Look-ups in named tables: a row name and a column name give one cell, copied from the table.

Bodadi:
         Gon  Ful  Lag  Vir  Kasuk  Zoz  Futi  Liki
Zekepu    77   44   90   95    103   50   149    57
Dav       38   55   86  159    143  163    73    71
Bot      106   50   70  140    156   88   116    70
Legibi   120   45  158  126     34   75    81   203
Godurud  110   50   55   70     50   71   141    27
Ledizig  103   87   81  142    116  112    70    91
Kuf       73   77   76  113      3   91   102    79
Kinudi   114   91   44   67     43   71   102    68
Les       57   81  108  153     83  127    58   132
Bagado    28   84   88   68    100  168    91   109
Gik      126  121  122   91    167   55    78   117
Vepena    53  187  149  113     75   60    83    48
Toloze    64  167  181  107     88   34   115    47
Pon       55  117   66    7     85  163    87   112

Zekepu, Gon -> 77
Vepena, Ful -> 187
Toloze, Lag -> 181
Zekepu, Vir -> 95
Bagado, Zoz -> 168
Kuf, Lag -> 76
Ledizig, Ful -> 87
Kinudi, Futi -> 102
Dav, Vir -> 159
Which row has the largest Vir? Dav

Puzeli.csv
,Fumulam,Fupi,Kurupet,Zizagab,Refubor,Gido
Nub,-5167,3959,2981,4421,445,1701
Sobi,-5027,4800,1551,-505,388,1794
Mudad,2986,881,5003,2983,-4522,-1322
Nis,3279,2340,4920,1697,-5403,2122
Tilifib,-4610,5160,1479,-882,312,3002
Buvu,-4804,3862,1334,-879,866,-700
Torami,5343,156,2832,8059,4059,4162
Gelo,1913,2137,5532,5216,-4428,2269
Feb,7317,56,2870,6487,2965,4685
Pidiger,1120,2407,5265,7088,-2805,3721

Refubor of Pidiger: -2805
Refubor of Nub: 445
Fupi of Sobi: 4800
Zizagab of Nub: 4421
Zizagab of Nis: 1697
Zizagab of Pidiger: 7088
Kurupet of Mudad: 5003
Refubor of Nis: -5403

Kago.tsv
	Pivezez	Fil	Vonob	Sef
Zaz	-37.508	2.124	-34.490	41.809
Mupo	-46.513	-84.139	-8.965	51.367
Bur	77.131	10.737	-46.816	-30.905
Gul	29.817	-48.854	-80.589	12.002

What is the Vonob of Zaz in Kago? -34.490
What is the Pivezez of Bur in Kago? 77.131
What is the Fil of Zaz in Kago? 2.124
What is the Pivezez of Gul in Kago? 29.817
What is the Vonob of Bur in Kago? -46.816
What is the Fil of Mupo in Kago? -84.139
What is the Sef of Mupo in Kago? 51.367
What is the Fil of Gul in Kago? -48.854
What is the Sef of Zaz in Kago? 41.809
What is the Sef of Gul in Kago? 12.002
What is the Vonob of Gul in Kago? -80.589
What is the Sef of Bur in Kago? -30.905
What is the Fil of Bur in Kago? 10.737
Row with the largest Fil: Bur

Table Dunibud
,Gez,Dav,Kabanor,Fenoz,Dom
Meb,0.7,-0.1,-0.2,-0.4,-0.6
Zuv,0.6,-0.2,-0.3,-0.6,-0.7
Putulo,0.7,0.0,-0.3,-0.5,-0.7
Lif,-0.8,-0.3,-0.6,0.6,0.4
Tele,-0.3,-0.5,-0.1,0.4,0.7
Tib,-0.7,-0.4,-0.6,0.7,0.4

Lif, Gez => -0.8
Zuv, Fenoz => -0.6
Tele, Dom => 0.7
Lif, Dom => 0.4
Putulo, Kabanor => -0.3
Tib, Gez => -0.7
Tib, Fenoz => 0.7
Meb, Fenoz => -0.4
Lif, Kabanor => -0.6
Row with the largest Fenoz: Tib

Noril
|  | Fetisa | Figeral |
|---|---|---|
| Vidoke | 28 | 226 |
| Fasupob | 37 | 224 |
| Nipa | 8 | 241 |
| Pivudam | 234 | 11 |
| Nuzenit | 231 | 57 |
| Tur | 237 | 67 |

What is the Fetisa of Nuzenit in Noril?
231
What is the Fetisa of Fasupob in Noril?
37
What is the Fetisa of Tur in Noril?
237
What is the Figeral of Nuzenit in Noril?
57
What is the Fetisa of Pivudam in Noril?
234
What is the Fetisa of Nipa in Noril?
8
What is the Figeral of Fasupob in Noril?
224

Table Tukuda
	Sali	Moku	Tesuda	Zazibi	Vomakeb
Bogo	0.37	0.48	0.37	0.49	0.42
Givufu	0.41	0.43	0.43	0.40	0.43
Mamiz	0.40	0.48	0.42	0.45	0.41
Luk	0.46	0.50	0.54	0.37	0.46
Rifo	0.48	0.44	0.43	0.37	0.44
Lib	0.40	0.61	0.98	0.17	0.62
Voga	0.43	0.41	0.47	0.44	0.42
Doveza	0.39	0.42	0.45	0.45	0.46
Gonamop	0.40	0.48	0.48	0.50	0.47
Silevi	0.45	0.49	0.45	0.42	0.44
Dagevu	0.46	0.41	0.41	0.42	0.41
San	0.47	0.40	0.47	0.41	0.44
Mab	0.46	0.40	0.44	0.48	0.43

What is the Vomakeb of Bogo in Tukuda?
0.42
What is the Zazibi of Dagevu in Tukuda?
0.42
What is the Moku of Bogo in Tukuda?
0.48
What is the Vomakeb of Gonamop in Tukuda?
0.47
What is the Tesuda of Rifo in Tukuda?
0.43
What is the Vomakeb of Rifo in Tukuda?
0.44

Vek:
	Zagup	Bim	Vafa	Luvedop	Vetu	Tuno	Gel	Der	Sogodib
Lal	0.8	0.8	0.9	-0.7	0.3	0.4	0.3	0.7	0.5
Zag	0.6	0.8	0.8	0.7	0.0	-0.4	-0.9	-0.8	0.7
Mabi	0.3	-0.1	0.0	0.8	0.2	-0.4	-0.9	-0.9	0.8
Favi	-0.9	-0.9	-0.9	0.9	-0.9	-0.9	0.9	0.9	-0.9
Zot	0.7	-0.6	-0.7	-0.9	0.9	0.8	0.2	0.0	0.8
Kun	0.7	-0.9	-0.8	-0.8	0.9	0.8	0.2	0.6	0.8
Lun	0.3	0.9	0.8	0.1	-0.5	-0.7	-0.6	-0.7	-0.2
Kup	0.3	0.9	0.8	0.3	-0.5	-0.6	-0.7	-0.7	0.0
Laf	0.2	0.9	0.7	-0.7	-0.1	0.0	0.6	0.2	-0.5
Ganofu	0.8	-0.9	-0.5	-0.8	0.8	0.8	0.2	0.8	0.8
Lalo	0.0	0.1	0.1	0.3	-0.8	-0.5	0.1	0.0	0.0
Giba	0.9	-0.9	-0.9	0.9	-0.9	0.9	0.9	-0.9	-0.9
Puvenuk	0.8	0.6	0.8	0.8	0.0	-0.4	-0.9	-0.6	0.9
Zozo	0.4	-0.2	0.1	0.9	0.2	-0.3	-0.9	-0.9	0.8

What is the Sogodib of Kun in Vek? 0.8
What is the Vetu of Zot in Vek? 0.9
What is the Zagup of Mabi in Vek? 0.3
What is the Vetu of Laf in Vek? -0.1
What is the Vafa of Favi in Vek? -0.9
What is the Sogodib of Lun in Vek? -0.2
What is the Bim of Zot in Vek? -0.6
What is the Der of Laf in Vek? 0.2
What is the Tuno of Mabi in Vek? -0.4
What is the Zagup of Zozo in Vek? 0.4
What is the Luvedop of Zozo in Vek? 0.9
What is the Luvedop of Zag in Vek? 0.7
What is the Luvedop of Laf in Vek? -0.7
What is the Vetu of Zag in Vek? 0.0
What is the Tuno of Lun in Vek? -0.7
What is the Zagup of Ganofu in Vek? 0.8
What is the Luvedop of Lal in Vek? -0.7
What is the Vafa of Lalo in Vek? 0.1
Row with the largest Sogodib: Puvenuk

